Some points, each followed by its number:
(-1.32, 0.85, 1.15, -0.76, -0.48, 1.42, 0.27, 1.29, -0.95, -1.46, -0.65, 0.04, 0.68, -1.23, -0.79, -0.76, -0.42, 0.16, 0.57, 0.96, 0.39, 0.21, 0.77, 1.16, -1.13, 0.25, 0.16, -0.81, 0.86, -0.27, 1.03, 0.32) 0
(0.36, -0.21, 0.38, -0.13, -0.74, 0.65, -0.35, -0.56, -0.15, -0.58, -0.73, 1.05, 0.23, 0.08, 0.27, 0.75, 0.62, -0.19, 0.24, -0.45, -0.46, -0.58, 0.58, 0.58, 0.50, 0.01, -0.60, 1.60, 0.22, -0.29, -0.20, 0.28) 1
(0.82, -0.29, 0.31, -0.56, 1.50, -0.89, -0.78, -0.46, 0.01, 0.54, 0.62, 0.06, 0.17, 0.13, 0.05, 0.42, -0.74, -0.42, -0.72, -0.75, -0.12, 0.67, -0.66, -0.10, 0.43, -0.16, -0.22, -0.18, -0.01, -0.56, -0.34, -1.36) 2
(-0.68, 0.15, -1.07, 0.45, -1.31, 0.72, -0.57, -2.04, 0.45, -0.64, -0.56, 1.22, 0.03, -0.87, -0.08, -0.45, -0.83, -2.11, 0.75, 0.75, -1.43, -1.74, -0.82, -0.16, 0.22, 0.65, -0.37, 0.89, 1.40, -1.47, -0.62, 1.65) 3
(-1.15, -0.21, -0.86, 1.11, -1.11, 1.04, 0.37, 0.13, 0.62, -0.78, -0.52, -0.43, -0.16, -0.79, -0.04, -1.31, -0.30, -0.98, 0.35, 1.35, -0.14, -0.40, -0.06, -0.85, -0.64, -0.20, -0.23, -0.12, 1.37, 0.10, -0.42, 0.25) 4
(1.27, 0.09, 1.25, -1.19, 1.23, -0.91, 0.02, 0.65, -0.51, 0.12, -0.10, 0.38, 0.71, 0.21, -0.11, 1.12, 0.21, 0.74, -0.73, -0.46, 0.77, 0.33, 0.06, 1.14, 0.21, 0.55, 0.42, 0.02, -1.08, 0.28, 0.64, -0.54) 5
(0.64, 0.11, 0.85, -0.67, 0.67, -0.63, 0.21, 0.39, -0.28, -0.07, 0.12, 0.17, 0.48, 0.23, -0.06, 0.65, 0.09, 0.66, -0.50, -0.04, 0.61, 0.08, 0.12, 0.60, 0.05, 0.51, 0.42, -0.28, -0.80, 0.46, 0.54, -0.13) 6
(0.29, -0.08, -0.17, -0.03, 0.26, 1.16, 0.12, 0.24, 0.16, -0.10, -0.04, 0.12, 0.31, -0.06, 0.76, -0.33, 0.09, 0.45, -0.55, 0.46, 0.18, 0.80, 0.27, -0.02, -0.15, -0.14, -1.03, 0.64, -0.65, 0.56, -0.34, -0.78) 7
(0.35, 0.30, 0.00, -1.31, -0.03, -0.36, 0.21, 0.66, 0.34, -0.17, 0.03, 0.31, 0.03, -1.80, -1.37, 0.03, 0.59, -2.46, -0.17, 0.40, 0.04, 0.11, 0.68, 0.99, 1.10, 0.18, 0.48, -0.03, 0.22, 0.44, -0.38, 0.26) 8
(-0.53, 0.00, 0.10, -0.29, 0.15, -0.85, 0.25, -0.41, 0.52, -0.36, 0.87, -0.01, 0.13, -0.06, -0.28, 0.08, -0.33, -0.47, -0.15, -0.11, 0.27, -0.58, -0.31, -0.14, 0.02, 0.76, 0.68, -0.95, -0.08, 0.86, -0.04, 0.39) 9
(-2.59, -0.26, -0.74, 2.29, -3.09, 1.20, 0.88, -1.83, 0.67, -0.70, 0.96, -0.67, -1.72, 0.83, 0.81, -1.52, 0.48, -0.25, 2.52, 0.39, -1.68, -1.59, -0.08, -1.94, -0.77, -0.34, -1.15, -0.28, 1.22, -0.40, -0.07, 1.97) 10
(0.35, -0.26, 0.00, -0.35, 0.14, -0.78, 0.32, -0.31, 0.52, 0.32, -0.39, 0.61, 0.35, 0.14, 0.25, 0.83, -0.14, -0.45, -0.27, -0.49, 0.64, -0.92, -0.12, 0.09, 0.31, 0.82, 0.60, 0.27, -0.32, 0.64, -0.37, 0.06) 11
(-0.80, -0.16, -0.77, -0.47, 0.16, -0.39, 0.60, 0.04, 0.86, 0.18, 0.87, -0.27, 0.11, -0.29, 0.00, -0.51, -0.30, -0.84, -0.43, 0.12, 0.36, 0.10, -0.56, -0.32, -0.21, 0.36, 0.46, -1.03, -0.03, 0.89, -0.51, -0.21) 12
(-0.26, -0.49, -0.53, 0.50, -0.66, -0.02, 0.15, -0.06, 0.37, 0.29, -0.24, 0.20, -0.41, 0.48, 0.31, -0.03, 0.24, 0.07, 0.39, -0.44, -0.47, -0.26, 0.15, -0.44, 0.07, -0.52, 0.25, 0.74, 0.16, -0.59, -0.20, 0.27) 13
(1.19, -0.38, 0.35, -0.09, 0.58, -1.17, 0.22, 0.37, -0.36, 1.30, -0.07, -0.08, -1.07, 0.95, -0.48, 1.58, 0.72, -0.10, -0.05, -0.12, 0.69, 0.24, 0.59, 0.88, 0.21, -0.62, -0.13, -0.12, -0.25, 0.51, 0.44, -0.43) 14
(-1.05, -0.28, -0.95, -0.70, 0.20, -0.48, 0.83, 0.02, 1.25, 0.19, 1.28, -0.36, 0.25, -0.41, -0.03, -0.61, -0.33, -1.16, -0.66, 0.04, 0.53, 0.09, -0.64, -0.34, -0.14, 0.45, 0.55, -1.25, -0.17, 1.25, -0.80, -0.44) 15
(-0.81, -0.14, -1.02, 1.21, -0.95, -0.87, 0.81, -1.30, 0.57, 0.56, 0.14, 0.01, -0.87, 0.81, 0.68, -0.67, 0.12, 0.73, 0.62, -0.86, -0.92, -0.95, -0.35, -1.48, -0.54, 0.28, 0.90, -0.17, 0.15, -0.47, 0.24, 1.80) 16
(-0.38, 0.41, -0.04, 0.32, -0.51, -0.64, -0.25, -0.42, -0.74, -0.28, -1.07, 0.36, -0.19, -0.01, -0.49, 0.30, -0.11, -0.31, 0.67, -0.10, -0.83, -1.23, 0.32, -0.14, -0.22, 0.25, 1.04, -0.48, 1.31, -0.68, 0.73, 1.46) 17
(2.58, 0.32, 2.83, -2.45, 2.18, -1.55, 0.21, 1.61, -1.52, 0.00, -0.33, 1.22, 1.71, 0.98, -0.12, 2.75, 0.78, 2.21, -1.41, -1.15, 1.39, 0.68, 0.50, 2.64, 0.20, 1.33, 1.18, 0.43, -2.62, 0.66, 1.60, -0.53) 18
(-1.29, -0.34, -1.13, 1.52, -1.46, 1.29, 0.44, 0.14, 0.65, -1.03, -0.82, -0.51, -0.27, -0.95, -0.10, -1.56, -0.28, -1.24, 0.51, 1.67, -0.29, -0.62, -0.06, -1.09, -0.73, -0.38, -0.22, -0.07, 1.80, 0.16, -0.55, 0.46) 19
(1.36, -0.89, 0.02, -0.27, -0.28, 0.23, 0.04, -0.58, 1.15, 0.09, -0.08, 0.88, -0.23, -0.34, -0.51, 0.95, 0.45, -2.26, -1.08, 0.78, 0.77, 0.04, 0.68, 0.84, 1.08, 0.17, -1.21, 1.09, -0.05, 1.41, -1.42, -1.08) 20
(0.03, -0.22, -0.18, -0.04, -0.18, -0.33, 0.46, 0.21, 0.31, 0.31, 0.39, -0.11, -0.51, 0.36, -0.24, 0.22, 0.60, -0.42, -0.06, 0.18, 0.01, 0.11, 0.23, 0.05, -0.07, -0.38, 0.02, -0.36, 0.07, 0.58, -0.10, -0.16) 21
(1.05, -0.13, -0.43, 0.24, 0.26, 0.83, -0.95, -0.06, -0.57, 1.14, 0.01, -0.05, -0.20, 0.72, 1.26, 0.46, 0.82, 1.19, 0.03, -1.15, -0.77, 1.02, -0.14, -0.44, 0.76, -1.19, -1.14, 1.62, -0.95, -0.91, -0.22, -1.08) 22
(0.88, 0.01, 1.04, -1.08, 0.90, -0.54, 0.24, 1.32, -0.38, -0.08, -0.29, 0.06, 1.02, 0.05, -0.05, 0.45, -0.41, 1.37, -0.67, -0.82, 1.47, -0.05, 0.38, 1.60, 0.16, 0.71, 1.42, 0.23, -1.43, 0.57, 0.37, 0.00) 23
(0.00, -1.78, -1.44, 3.32, -2.56, 1.02, 0.67, -0.92, 1.17, -0.23, -2.79, -0.58, -1.20, 1.30, 2.85, -1.42, -0.65, 1.52, 1.06, 0.47, 0.72, -2.47, -0.54, -1.57, -0.81, 0.04, -0.06, 2.49, -0.59, 0.55, -0.51, 2.43) 24
(-0.30, -0.27, -0.27, 0.06, -0.38, 0.06, 0.25, 0.57, 0.34, -0.15, -0.18, -0.15, 0.24, -0.71, -0.21, -0.57, -0.04, -0.30, 0.12, 0.03, 0.08, 0.25, -0.06, -0.18, 0.12, 0.05, 0.66, 0.39, 0.12, -0.49, -0.03, 0.16) 25
(2.49, 0.83, 1.47, -1.53, 1.48, 1.91, -1.31, 1.21, -1.81, -1.27, -2.40, 1.04, 1.74, -0.56, -0.87, 1.05, 0.24, 0.23, -1.57, 1.03, 0.50, 1.66, 1.05, 3.22, -0.56, -0.52, -0.97, 0.92, 1.00, 0.13, 0.22, -1.98) 26
(-2.34, 1.40, 0.26, -1.01, 0.91, 0.28, 0.53, 0.39, -0.29, -0.54, 1.82, -0.66, 1.09, 0.34, 0.24, -1.49, -1.97, 2.35, 0.46, -0.01, 0.33, 0.31, -0.85, -1.03, -1.54, 1.23, 1.28, -3.05, -1.31, 0.21, 1.05, 0.74) 27
New points follow, each followed by the numbers of its three nearest points above by angle, nearest first.
(-0.85, -0.17, -1.19, 1.50, -1.29, -1.04, 1.03, -1.33, 0.59, 0.71, -0.23, 0.08, -1.08, 1.13, 0.91, -0.72, 0.31, 1.23, 0.92, -1.01, -1.05, -1.21, -0.20, -1.66, -0.75, 0.21, 1.20, 0.17, 0.08, -0.51, 0.33, 2.27) --> 16 13 10
(0.37, -0.03, -0.73, 0.53, 0.16, 0.60, -0.66, -0.47, -0.16, 0.78, 0.27, -0.09, 0.15, 0.38, 1.29, -0.40, 0.23, 1.05, 0.13, -1.08, -0.96, 0.68, -0.59, -1.13, 0.58, -0.61, -0.85, 1.32, -0.66, -0.91, -0.37, -0.60) --> 22 13 7
(0.21, 0.09, -0.23, -0.69, 0.40, -0.71, -0.46, 0.01, 0.12, 0.27, 0.10, 0.31, 0.67, -0.50, -0.26, 0.13, -0.28, -0.37, -0.29, -0.77, -0.43, 0.27, -0.45, -0.13, 0.77, 0.33, 0.89, 0.26, -0.04, -1.10, -0.21, -0.14) --> 2 25 8
(0.75, -0.25, 0.15, 0.00, 0.44, -1.00, 0.24, 0.08, -0.20, 1.05, 0.05, -0.14, -0.93, 0.85, -0.28, 1.14, 0.33, -0.09, 0.03, -0.09, 0.57, -0.08, 0.34, 0.46, 0.07, -0.35, -0.08, -0.42, -0.28, 0.63, 0.24, -0.14) --> 14 21 5
(-0.28, -0.02, 0.36, 0.65, -0.80, 0.27, 0.90, 1.03, -0.46, -0.16, -0.32, -1.04, -0.68, 0.80, 0.21, -0.17, 0.54, 1.41, 0.87, 0.44, 1.02, -0.40, 0.66, 0.45, -0.67, -0.10, 0.28, -0.50, -0.57, 1.35, 0.87, 1.04) --> 24 0 27
(0.82, -0.31, 0.03, -0.26, 0.06, -0.83, 0.34, 0.57, 0.98, 0.42, -1.34, 1.17, 0.41, 0.42, 1.52, 1.15, -0.57, 0.29, -0.65, -0.58, 1.18, -2.35, 0.21, 0.77, -0.08, 0.76, 0.99, 1.10, -1.20, 1.28, -0.45, -0.17) --> 11 23 18
(-0.12, 0.42, -0.45, 0.20, -1.27, 0.35, -0.37, -0.74, 0.10, -0.97, -1.27, 0.95, 0.37, -1.54, -1.09, -0.48, -0.99, -1.82, 0.55, 0.62, -0.64, -1.60, 0.68, 0.11, 0.79, 1.12, 1.07, 0.56, 1.13, -0.76, -0.41, 2.23) --> 3 17 19
(-0.80, 0.73, -0.12, -0.86, 0.67, -0.48, -0.42, 0.53, 0.00, -0.08, 0.44, -0.26, 1.07, -1.28, -0.43, -0.58, -1.21, -0.01, -0.06, -0.26, 0.10, 0.06, -1.12, 0.03, -0.11, 0.69, 1.18, -0.81, 0.21, -1.15, 0.33, -0.20) --> 27 25 12
(-1.01, 1.46, 0.42, -0.87, 0.22, -1.35, 0.32, -1.12, 0.48, -1.12, -0.13, 0.53, 2.25, -1.61, -0.20, -0.79, -1.25, -0.30, -0.20, -0.58, 0.46, -1.87, -1.61, -0.41, 0.49, 3.22, 2.06, -0.66, -0.27, -0.33, -0.07, 2.06) --> 9 11 27
(0.36, -0.13, 0.22, -0.27, 0.64, 0.35, 0.09, 0.16, 0.03, 0.30, 0.18, -0.08, 0.36, -0.07, 0.71, -0.02, 0.10, 0.42, -0.27, -0.18, 0.41, 0.64, -0.32, -0.06, 0.13, 0.08, -0.75, 0.56, -0.88, 0.07, -0.10, -0.84) --> 7 22 2
(0.43, 0.78, -0.75, -2.00, 1.12, -1.75, -1.29, -0.02, 0.30, 0.69, 0.53, 0.90, 2.12, -1.46, -0.69, 0.35, -0.73, -0.95, -0.66, -2.26, -1.40, 0.46, -1.61, -0.56, 2.20, 1.11, 2.53, 0.67, -0.47, -2.98, -0.88, -0.48) --> 2 25 8
(1.75, 0.55, 1.06, -1.04, 1.14, 1.09, -0.89, 0.68, -1.07, -0.93, -1.70, 0.88, 1.39, -0.38, -0.54, 0.73, 0.11, 0.20, -1.23, 0.52, 0.40, 1.01, 0.59, 2.11, -0.25, -0.17, -0.62, 0.79, 0.59, -0.06, 0.08, -1.25) --> 26 5 18
(0.01, 0.12, -0.57, 0.29, -1.24, 0.07, -0.26, -0.71, 0.27, -0.80, -1.33, 0.86, 0.31, -1.40, -0.96, -0.45, -0.89, -1.64, 0.44, 0.36, -0.54, -1.54, 0.62, 0.13, 0.83, 1.01, 1.37, 0.83, 1.00, -0.85, -0.46, 2.18) --> 3 17 25
(0.60, 0.00, -0.44, 0.29, 0.05, 0.33, -0.52, -0.30, -0.27, 0.69, 0.10, -0.02, 0.03, 0.22, 0.72, 0.14, 0.50, 0.65, 0.03, -0.89, -0.72, 0.41, -0.24, -0.46, 0.51, -0.50, -0.58, 1.09, -0.34, -0.86, -0.18, -0.42) --> 22 13 1
(0.00, -0.87, -1.68, -0.55, 0.43, -0.65, -0.20, 1.09, 1.25, 1.20, 0.45, -0.44, 0.40, -1.92, 0.25, -1.19, -0.46, -1.58, -0.33, -1.07, -0.38, 1.14, -1.58, -1.04, 0.79, -0.91, 1.24, 1.12, 0.08, -1.92, -0.80, -1.45) --> 25 2 15
(-0.08, -0.08, -0.34, -0.41, 0.23, -0.63, -0.26, -0.04, 0.15, 0.18, -0.13, 0.01, 0.53, -0.93, -0.31, -0.47, -0.17, -0.83, -0.25, -0.36, -0.42, 0.51, -0.81, -0.27, 0.42, 0.31, 0.54, 0.12, 0.46, -1.38, -0.17, -0.07) --> 25 2 8
(1.68, 0.54, 1.01, -0.95, 0.87, 1.35, -0.84, 0.76, -1.15, -0.86, -1.54, 0.69, 1.13, -0.48, -0.64, 0.71, 0.19, 0.14, -1.01, 0.67, 0.35, 1.06, 0.66, 2.16, -0.24, -0.38, -0.74, 0.68, 0.75, 0.14, 0.08, -1.24) --> 26 5 18
(-0.15, 0.01, 0.33, -0.43, 0.36, -1.08, 0.74, -0.51, 0.14, 0.38, 0.97, -0.10, -0.41, 0.49, -0.74, 0.11, -0.13, -0.13, 0.15, -0.26, 0.56, -0.33, -0.17, 0.19, 0.04, 0.70, 0.67, -1.19, -0.49, 0.35, 0.21, 0.96) --> 9 12 27
(1.14, -0.82, -0.33, 0.52, 0.16, -0.29, -0.14, -0.16, 0.30, 0.69, -0.36, -0.42, -0.21, 0.27, 1.19, -0.06, 0.13, 0.07, -0.22, -0.41, 0.15, 0.20, -0.73, -0.43, 0.44, -0.19, -0.55, 1.11, -0.56, -0.05, -0.44, -0.55) --> 22 24 7
(0.20, -0.58, -1.02, -0.47, 0.31, -0.32, -0.24, 0.83, 0.84, 0.82, 0.11, -0.26, 0.19, -1.29, 0.20, -0.73, -0.26, -1.12, -0.31, -0.68, -0.17, 0.80, -0.98, -0.50, 0.54, -0.70, 0.68, 0.96, 0.02, -1.30, -0.54, -1.25) --> 25 2 22
(1.62, 0.51, 1.02, -0.89, 0.96, 1.05, -0.85, 0.68, -1.19, -0.71, -1.37, 0.63, 1.03, -0.23, -0.57, 0.75, 0.12, 0.24, -0.94, 0.61, 0.37, 1.03, 0.73, 1.96, -0.23, -0.33, -0.67, 0.48, 0.57, 0.12, 0.21, -1.05) --> 26 5 18
(0.68, 0.09, -0.17, -1.33, 0.68, -1.14, -0.74, 0.17, 0.08, 0.56, -0.08, 0.97, 1.22, -0.66, -0.52, 0.77, -0.14, -0.69, -0.61, -1.44, -0.57, 0.32, -0.53, 0.26, 1.29, 0.48, 1.40, 0.80, -0.17, -1.67, -0.40, -0.52) --> 2 5 11
(0.31, -0.30, 0.36, -0.08, -0.89, 0.80, -0.40, -0.58, -0.16, -0.68, -0.93, 1.24, 0.26, 0.11, 0.44, 0.93, 0.72, -0.32, 0.37, -0.50, -0.56, -0.67, 0.65, 0.63, 0.58, 0.02, -0.72, 1.93, 0.26, -0.28, -0.31, 0.27) --> 1 3 13
(1.26, 0.35, 0.50, -0.38, 0.58, -0.46, -0.92, -1.81, -0.24, -0.17, 0.06, 0.54, 0.36, -0.24, 0.20, 0.51, -0.84, -1.09, -0.44, -0.53, -0.23, -1.54, -0.22, 0.39, 1.04, 1.19, -0.52, 0.18, 0.11, 0.45, -0.82, 0.35) --> 11 20 3
(0.63, 0.09, 0.35, 0.11, 0.34, -0.26, -0.25, -0.26, -0.34, 0.25, -0.28, 0.05, -0.43, 0.68, -0.03, 0.82, 0.24, 0.18, -0.13, -0.01, 0.26, -0.11, 0.30, 0.50, -0.11, -0.32, -0.43, -0.11, 0.08, 0.54, 0.19, -0.25) --> 14 5 18
(0.32, -0.28, 0.64, 0.02, -1.25, 1.26, -0.51, -0.70, -0.50, -1.03, -1.19, 1.51, 0.27, 0.09, 0.39, 1.09, 0.93, -0.28, 0.39, -0.46, -0.71, -0.86, 0.96, 0.94, 0.60, -0.03, -1.00, 2.38, 0.47, -0.34, -0.15, 0.43) --> 1 3 26
(-1.02, -0.64, -0.75, -0.23, -0.79, -0.78, 1.46, 0.78, 1.18, 0.25, 1.14, -0.26, -1.12, 0.74, -0.35, -0.08, 1.61, -0.99, 0.01, 0.40, -0.26, 0.23, 0.45, -0.16, -0.43, -0.95, 0.37, -1.01, 0.32, 1.17, -0.34, -0.25) --> 21 15 12
(-0.83, 0.53, 0.14, -0.48, -0.36, 2.03, -0.97, 0.87, -1.16, -1.13, 0.28, 0.02, -0.03, -0.53, -1.95, -0.03, 0.03, -0.58, 0.43, 1.09, -0.88, 1.68, 1.65, 1.19, -0.39, -1.47, -0.72, -0.80, 1.82, -0.46, 0.32, -0.73) --> 0 26 4
(3.82, -1.39, -2.64, 0.63, 1.35, -1.36, 0.13, -0.86, 2.03, 3.96, -1.15, 0.33, -1.37, -0.40, 0.41, 1.59, -0.19, -3.25, -1.51, 0.52, 1.05, 0.66, -0.36, -0.92, 1.64, -0.54, -1.00, 1.79, -0.49, 0.95, -2.20, -2.34) --> 20 2 14
(-0.59, 0.18, -0.10, 0.62, 0.39, -0.02, -0.31, -0.32, -0.63, 0.31, 0.62, -0.82, -0.54, 0.85, 0.34, -0.33, -0.45, 1.23, 0.54, -0.26, -0.27, 0.37, -0.42, -0.74, -0.49, -0.45, -0.31, -0.88, -0.09, -0.29, 0.53, 0.21) --> 27 16 10
(-1.75, 1.25, 0.38, -1.36, -0.46, 2.29, 0.57, 1.03, 0.35, -2.45, 0.53, 0.16, 0.97, -1.02, -0.36, -1.52, -0.77, 0.63, -0.25, 1.97, 1.06, -0.29, 0.97, 1.82, -0.64, 0.92, 0.05, -1.07, -1.54, 2.56, 0.22, 1.82) --> 0 27 9
(-0.96, -0.01, 0.31, 0.00, -0.25, -0.80, 0.92, 0.94, 0.33, -0.18, -0.05, -0.39, 0.60, -0.07, 0.40, -0.90, 0.20, 1.32, -0.14, -0.77, 0.21, 0.18, -0.03, -0.70, -0.37, 0.65, 1.55, -0.24, -0.62, -0.34, 0.46, 0.44) --> 27 25 16
(0.35, -1.20, -2.36, -0.74, 0.35, -0.58, -0.44, 1.50, 1.66, 1.69, 0.30, -0.41, 0.26, -2.62, 0.36, -1.42, -0.43, -2.37, -0.45, -1.53, -0.70, 1.72, -2.00, -1.38, 1.21, -1.61, 1.32, 2.11, 0.34, -2.90, -1.33, -2.44) --> 25 2 22
(-0.37, -0.02, 0.15, 0.69, -0.77, 0.09, 0.82, 0.90, -0.37, -0.01, -0.31, -1.04, -0.70, 0.67, 0.11, -0.11, 0.28, 1.06, 0.84, 0.38, 0.90, -0.51, 0.49, 0.36, -0.69, -0.11, 0.44, -0.61, -0.41, 1.13, 0.77, 1.15) --> 24 27 10
(0.08, -0.05, -0.17, -0.13, 0.46, -0.52, -0.37, -0.16, -0.05, 0.40, 0.57, -0.27, -0.03, 0.13, -0.27, 0.38, -0.37, 0.01, -0.07, -0.28, 0.19, 0.20, -0.39, -0.36, 0.31, 0.03, 0.25, -0.50, -0.18, 0.08, 0.00, -0.19) --> 2 9 12
(-1.65, 1.11, 0.12, -0.73, 0.73, -0.62, 0.06, 0.37, 0.54, -0.59, 0.65, -0.46, 1.62, -1.17, 0.29, -1.53, -1.44, 0.38, 0.03, -0.42, -0.01, -0.38, -1.58, -0.99, -0.20, 1.46, 1.46, -1.25, -0.28, -0.76, 0.03, -0.08) --> 27 9 12
(-0.22, -0.38, -0.31, -0.19, -0.38, -0.58, 0.76, 0.38, 0.57, 0.53, 0.69, -0.10, -0.76, 0.54, -0.21, 0.28, 0.99, -0.53, -0.15, 0.04, -0.09, 0.16, 0.24, 0.10, -0.17, -0.54, 0.10, -0.48, 0.10, 0.71, -0.15, -0.36) --> 21 14 15
(0.01, 0.00, 0.24, -0.31, 0.29, -0.71, 0.39, -0.36, 0.01, 0.31, 0.65, -0.04, -0.31, 0.42, -0.49, 0.25, -0.09, -0.17, 0.04, -0.16, 0.30, -0.22, -0.11, 0.22, -0.03, 0.28, 0.29, -0.82, -0.21, 0.31, 0.15, 0.44) --> 9 6 14
(0.98, -0.33, 0.23, -0.01, 0.52, -1.06, 0.23, 0.16, -0.24, 1.18, -0.03, -0.15, -1.00, 0.92, -0.30, 1.35, 0.47, -0.11, -0.03, -0.09, 0.71, 0.05, 0.46, 0.68, 0.14, -0.36, -0.13, -0.35, -0.32, 0.71, 0.26, -0.30) --> 14 21 5
(-0.20, 0.05, 0.62, -1.16, 0.30, -1.51, 1.06, 1.52, -0.09, -0.17, -0.58, 0.19, 1.49, -0.42, -0.50, 0.12, 0.37, 1.19, -0.53, -1.19, 1.41, -0.24, -0.11, 0.85, -0.05, 1.39, 2.92, 0.00, -0.96, -0.07, 0.79, 1.25) --> 23 6 18
(1.45, -0.50, 0.25, -0.08, 0.69, -1.43, 0.29, 0.30, -0.29, 1.61, -0.14, 0.02, -1.44, 1.26, -0.55, 2.05, 0.78, -0.25, -0.02, -0.21, 0.92, 0.03, 0.81, 1.17, 0.21, -0.72, -0.19, -0.29, -0.34, 0.88, 0.38, -0.48) --> 14 21 5
(-0.97, 0.64, 0.44, -0.25, 0.54, 0.08, 0.02, -0.60, 0.09, -1.01, 0.83, -0.27, 1.35, -0.48, 0.63, -1.15, -0.83, 0.68, -0.15, -0.16, 0.04, -0.15, -1.00, -0.84, -0.05, 1.50, 0.20, -0.79, -0.55, 0.15, -0.09, 0.34) --> 27 9 12
(0.15, -0.18, 0.31, -0.02, -0.57, 0.46, -0.36, -0.42, -0.21, -0.46, -0.53, 0.77, 0.19, 0.07, 0.24, 0.64, 0.43, -0.18, 0.22, -0.38, -0.39, -0.53, 0.47, 0.47, 0.37, 0.05, -0.41, 1.19, 0.19, -0.24, -0.10, 0.31) --> 1 3 13
(2.51, -0.58, 0.88, -0.18, 1.60, -2.64, 0.33, -0.02, -0.61, 2.62, 0.24, -0.01, -2.25, 2.50, -0.90, 3.74, 1.04, -0.13, -0.18, -0.17, 1.81, -0.23, 1.08, 1.66, 0.48, -0.73, -0.42, -1.04, -0.95, 2.02, 0.46, -0.63) --> 14 5 21
(0.11, -0.38, -0.79, -0.28, 0.17, -0.30, -0.04, 0.46, 0.71, 0.56, 0.12, -0.16, 0.18, -0.85, 0.22, -0.53, -0.28, -0.75, -0.22, -0.45, -0.04, 0.37, -0.73, -0.51, 0.36, -0.30, 0.59, 0.54, -0.06, -0.74, -0.43, -0.69) --> 25 2 15
(0.66, -0.20, 0.11, 0.03, 0.45, -0.93, 0.26, 0.09, -0.17, 1.11, 0.19, -0.32, -0.97, 0.73, -0.43, 1.12, 0.33, -0.28, 0.02, 0.05, 0.61, -0.02, 0.37, 0.44, 0.03, -0.39, -0.16, -0.62, -0.11, 0.71, 0.26, -0.27) --> 14 21 5
(-2.13, 1.21, -0.24, -0.38, -0.49, 3.22, -2.01, 1.75, -2.29, -1.69, 1.17, -0.51, -0.63, -0.54, -3.73, -0.35, -0.02, -0.65, 1.14, 1.69, -2.35, 3.48, 2.94, 1.36, -0.74, -3.33, -0.88, -2.14, 3.65, -1.46, 0.82, -1.00) --> 0 26 4
(0.09, -0.34, -0.62, -0.20, 0.09, -0.21, -0.10, 0.47, 0.46, 0.50, 0.06, -0.17, 0.09, -0.71, 0.11, -0.39, -0.12, -0.64, -0.12, -0.41, -0.12, 0.42, -0.56, -0.32, 0.30, -0.40, 0.39, 0.48, 0.07, -0.68, -0.28, -0.63) --> 25 2 15
(-0.52, 0.43, 0.51, -0.42, -0.08, 0.58, 0.10, 0.55, -0.42, -0.53, -0.27, 0.05, 0.33, -0.53, -0.32, -0.26, -0.25, 0.09, 0.12, 0.36, 0.22, 0.09, 0.33, 0.55, -0.48, 0.14, -0.01, -0.41, 0.28, -0.06, 0.42, 0.03) --> 0 26 27
(-0.23, 0.14, 0.32, -0.55, 0.18, -0.62, 0.45, 0.59, -0.03, -0.17, -0.25, 0.11, 0.78, -0.25, -0.30, 0.00, 0.06, 0.55, -0.18, -0.51, 0.63, -0.09, -0.15, 0.38, 0.00, 0.74, 1.31, -0.16, -0.44, -0.10, 0.34, 0.62) --> 23 6 18
(1.08, -0.29, 0.19, -0.09, 0.71, -1.20, 0.28, 0.34, -0.25, 1.43, 0.11, -0.17, -1.07, 0.92, -0.37, 1.46, 0.54, -0.02, -0.06, -0.12, 0.83, 0.17, 0.45, 0.77, 0.10, -0.54, -0.13, -0.55, -0.46, 0.75, 0.32, -0.46) --> 14 21 5
(0.27, 0.06, 0.62, -0.46, 0.60, -1.04, 0.52, -0.68, -0.07, 0.44, 0.78, 0.07, -0.37, 0.66, -0.72, 0.47, -0.13, -0.04, -0.02, -0.21, 0.70, -0.50, 0.01, 0.43, 0.12, 0.70, 0.38, -1.06, -0.58, 0.67, 0.32, 0.93) --> 9 6 11
(0.00, 0.03, 0.43, -0.51, 0.61, -1.46, 0.73, -0.60, -0.06, 0.74, 1.13, -0.09, -0.61, 0.75, -1.01, 0.34, -0.01, -0.14, 0.15, -0.55, 0.58, -0.32, -0.20, 0.31, 0.07, 0.64, 0.77, -1.45, -0.55, 0.15, 0.41, 1.07) --> 9 6 14
(-1.83, 1.18, 1.60, -1.52, -0.38, 2.00, 0.46, 2.33, -1.47, -1.65, -0.99, 0.05, 0.89, -1.73, -1.23, -0.90, -0.57, 0.42, 0.71, 1.25, 0.88, 0.64, 1.14, 1.99, -1.80, 0.15, 0.23, -1.30, 0.90, -0.32, 1.76, 0.13) --> 0 26 27
(-0.50, 0.00, -0.25, 0.51, -0.50, 0.87, 0.19, -0.32, 0.39, -0.33, 0.55, -0.23, -0.37, 0.29, 0.20, -0.84, -0.25, 0.38, 0.19, 0.41, -0.13, -0.04, 0.27, -0.53, -0.22, -0.18, -0.50, -0.16, -0.30, 0.51, -0.32, 0.40) --> 10 4 19
